In the rows, zero is written as 128.
Each path below is one point turned by a fixed rotation once a step. After each direction that follows a path, write how fast that rotation turns it, in degrees a step (0 if it stays still).
Each turn is a multiple of 5 degrees from 10 to 175, or 0.
Each row of a path follows its step; steps can be skipped.
Path 1:
step 0: [127 125 124 134 118 124 125 135 128 137 131 140 131 135 131 126 128 131
 123 130 116 133 129 133 126 131 128 119 126 123 132]
step 1: [121 122 129 123 132 123 135 121 130 128 129 134 134 128 130 132 137 117
 128 138 126 132 128 123 128 136 134 134 123 123 120]
step 2: [134 137 125 131 128 130 121 126 131 130 130 124 131 138 131 124 131 123
 116 127 127 137 126 123 134 125 126 124 115 124 130]
step 3: [128 133 125 121 123 125 129 131 134 114 115 132 126 126 126 131 134 126
 127 137 119 128 132 125 133 129 128 131 124 137 125]
step 4: [131 136 123 124 123 124 133 131 124 139 130 131 131 127 124 132 123 133
 122 121 119 126 132 132 124 129 130 124 113 127 128]
step 6: [134 133 135 132 127 129 125 125 127 130 130 127 134 136 125 128 136 129
 125 124 127 127 125 117 123 131 133 119 119 122 115]
step 7: [126 137 126 129 121 134 131 118 130 114 126 128 134 123 130 130 136 128
 123 129 131 130 128 127 139 132 125 129 124 135 133]
step 8: [130 142 128 125 125 132 120 134 130 125 125 129 136 124 126 131 117 129
 129 127 124 128 132 128 121 124 138 123 120 133 122]
step 9: [121 131 124 128 118 127 140 130 124 129 131 129 132 128 122 124 135 125
 128 123 122 122 133 134 135 130 138 123 136 134 130]
step 10: [133 121 135 128 130 137 128 127 127 126 130 121 134 126 130 137 125 124
 123 123 125 126 126 127 127 132 142 122 124 116 122]
step 11: [126 132 127 139 127 130 123 119 130 117 131 132 128 133 129 118 138 137
 124 130 128 126 125 131 133 133 136 121 129 128 132]
step 12: [127 129 141 124 125 128 123 131 122 122 126 136 137 121 127 133 123 130
 133 130 130 140 127 127 134 133 135 129 120 132 125]
Directions:
[130 128 124 127 126 127 129 132 131 127 130 130 127 125 124 129 127 129
 132 127 128 130 128 128 127 127 129 127 127 130 131]  80
Path 2:
step 0: [128 129 126 135 134 128 127 129 132 119 125 139 133 140 129 133 128 135
 126 137 127 123 120 134 132 137 128 123 116 127 127]
step 1: [134 132 122 123 120 137 131 126 137 133 130 114 119 124 124 124 126 126
 127 124 139 135 127 124 126 133 132 126 126 136 130]
step 2: [122 120 139 121 138 119 122 135 129 123 130 138 131 135 121 122 130 124
 128 127 125 132 126 131 126 141 130 128 131 124 126]
step 3: [137 131 120 130 130 136 129 121 131 137 127 128 124 127 143 125 128 126
 126 132 129 123 126 130 134 130 139 120 121 129 119]
step 4: [127 124 133 133 126 124 127 127 137 126 137 130 131 137 117 131 119 126
 122 126 134 136 122 128 126 132 124 138 125 141 129]
step 5: [123 128 122 123 132 135 128 142 128 131 120 127 121 126 131 130 132 132
 134 134 127 127 126 123 127 144 139 122 125 124 127]
step 6: [136 126 129 128 131 124 126 114 139 125 131 123 133 133 123 114 133 128
 124 123 136 125 126 136 133 134 126 126 129 132 125]
step 7: [132 133 134 124 128 132 131 137 124 131 130 140 119 136 130 130 121 121
 128 127 125 141 124 126 125 130 137 127 119 129 125]
step 8: [121 118 123 129 134 130 124 123 145 131 132 124 134 123 132 130 127 123
 124 138 130 122 127 126 128 139 128 127 130 130 126]
step 9: [135 128 126 130 121 125 123 137 121 128 126 132 128 132 125 118 124 140
 129 120 132 130 116 134 132 134 137 129 123 138 126]
step 11: [132 128 123 122 124 129 124 133 139 119 127 130 130 126 136 119 121 123
 132 126 123 135 118 135 132 138 121 123 125 129 125]
step 12: [131 125 129 126 131 130 123 127 125 139 137 130 127 129 119 127 129 128
 116 134 132 128 130 128 124 130 147 124 131 134 127]
Directions:
[130 126 129 129 124 126 128 125 125 126 129 125 125 130 127 128 129 127
 127 129 129 131 129 128 129 126 131 128 127 132 130]  130
[126 131 130 130 126 132 128 128 131 125 129 127 126 127 127 129 124 126
 127 130 127 131 129 125 127 128 124 128 126 128 128]  110
[127 130 126 132 126 128 127 128 129 129 129 127 129 128 127 126 130 129
 126 128 126 127 126 131 129 127 127 121 127 130 125]  130
Path 3:
step 0: [127 134 126 122 130 114 130 135 137 119 132 123 129 124 122 130 129 136
 126 125 127 132 135 131 126 136 126 120 129 127 132]
step 1: [122 126 118 144 134 126 132 136 126 131 128 131 126 128 128 135 134 133
 132 135 136 133 123 124 133 126 124 126 127 124 131]
step 2: [134 129 136 127 122 133 127 130 128 132 134 118 126 125 130 136 135 123
 129 131 122 134 123 126 124 126 123 135 127 119 118]
step 3: [132 128 122 128 113 124 121 122 126 123 133 127 130 134 124 128 133 131
 133 125 124 130 129 130 120 136 134 128 119 132 136]
step 5: [125 135 135 124 131 120 122 137 133 134 134 130 124 122 142 131 133 122
 124 126 135 130 130 130 126 131 128 125 128 121 128]
step 6: [130 125 126 137 127 133 134 119 128 124 141 134 127 133 128 132 127 126
 133 127 136 130 128 132 132 130 132 128 118 117 127]
step 7: [138 122 124 126 128 127 138 123 134 122 125 118 129 129 125 125 137 119
 127 127 121 132 129 128 127 134 123 130 137 124 128]
step 8: [122 124 118 126 123 121 118 135 130 127 123 130 128 132 138 125 132 123
 133 129 128 131 134 123 128 129 128 139 127 131 134]
step 9: [130 122 135 127 129 133 128 125 126 130 129 125 134 126 137 130 120 132
 131 123 131 129 133 113 125 120 136 128 126 117 128]
step 10: [135 132 129 127 126 125 127 120 123 123 131 129 129 123 137 132 136 126
 125 121 125 123 138 131 130 134 125 113 133 128 127]
step 11: [128 125 117 128 130 132 130 123 126 121 132 130 121 126 131 123 133 127
 131 134 136 134 127 129 144 127 134 132 130 136 127]
step 12: [130 138 133 119 134 124 134 129 136 121 129 123 125 132 128 123 128 128
 128 130 130 134 131 114 123 127 124 138 131 124 123]
Directions:
[127 130 129 126 125 127 130 129 131 125 126 125 127 128 127 125 128 127
 129 130 129 126 129 127 127 125 128 130 127 129 134]  85
[130 128 130 127 129 126 132 128 129 129 129 131 127 131 127 128 132 130
 131 130 130 128 127 130 132 127 124 130 128 127 127]  70
